M =
126,113,120,123,133,124,143
120,121,141,124,122,146,154
133,147,140,141,149,155,118
114,125,137,139,146,144,116
141,137,114,106,112,111,115
110,128,110,112,122,104,154
124,103,153,110,106,137,123
119,148,106,101,136,121,135
111,142,130,133,135,119,118
129,137,110,128,109,155,135
122,120,155,116,102,150,123
Indices start at 1.
(1, 1): 126
(11, 2): 120
(7, 6): 137
(1, 7): 143
(6, 4): 112
(2, 7): 154
(10, 3): 110
(3, 4): 141
(11, 4): 116
(5, 3): 114
(5, 6): 111
(4, 3): 137
(9, 1): 111
(2, 1): 120
(5, 7): 115
(6, 3): 110
(11, 5): 102
(2, 5): 122
(10, 4): 128
(4, 6): 144
(9, 2): 142
(10, 6): 155
(4, 1): 114
(1, 2): 113

A =
[[136 145 108 128 136 115 104 115 129 133 139 116 136 108 117]
 [116 112 116 127 113 126 111 113 138 143 128 126 151 104 127]
 [108 117 128 134 134 122 141 142 119 126 105 128 117 139 148]
 [109 115 135 119 114 129 111 110 120 149 123 140 131 123 135]]
Indices start at 1.
(1, 1)	136
(4, 5)	114
(3, 7)	141
(2, 3)	116
(2, 5)	113
(2, 6)	126
(4, 9)	120
(4, 4)	119
(1, 12)	116
(4, 11)	123
(3, 9)	119
(1, 8)	115
(4, 6)	129
(1, 13)	136
(3, 13)	117
(3, 12)	128
(2, 15)	127
(2, 9)	138

W =
[[120 155 148 148 105 116 100]
 [156 104 126 113 128 118 130]
 [150 143 107 126 105 131 123]
 [137 118 109 118 154 151 108]
 [150 103 112 117 107 154 135]
 [ 99 113 107 145 103 148 157]
 [122 147 111 154 120 115 139]
 [137 105 143 122 114 145 125]
 [127 113 128 138 108 117 137]
 [143 149 147 149 135 114 130]
 [131 108 114 100 115 139 121]
 [128 145 140 149 114 132 133]
 [124 102 108 110 133 152 102]
 [111 120 109 146 112 117 131]]
Indices start at 1.
row 1 col 1: 120
row 4 col 3: 109
row 12 col 4: 149
row 2 col 3: 126
row 5 col 5: 107
row 7 col 6: 115
row 8 col 7: 125
row 3 col 1: 150
row 8 col 3: 143
row 13 col 6: 152
row 6 col 4: 145
row 6 col 7: 157
row 5 col 7: 135
row 6 col 2: 113
row 12 col 5: 114
row 13 col 4: 110
row 6 col 3: 107
row 10 col 7: 130
row 1 col 4: 148
row 8 col 1: 137
row 11 col 2: 108
row 14 col 1: 111
row 8 col 5: 114
row 14 col 4: 146
row 3 col 2: 143
row 14 col 6: 117
row 4 col 4: 118
row 3 col 5: 105
row 5 col 6: 154
row 4 col 5: 154
row 1 col 6: 116
row 12 col 1: 128
row 1 col 2: 155
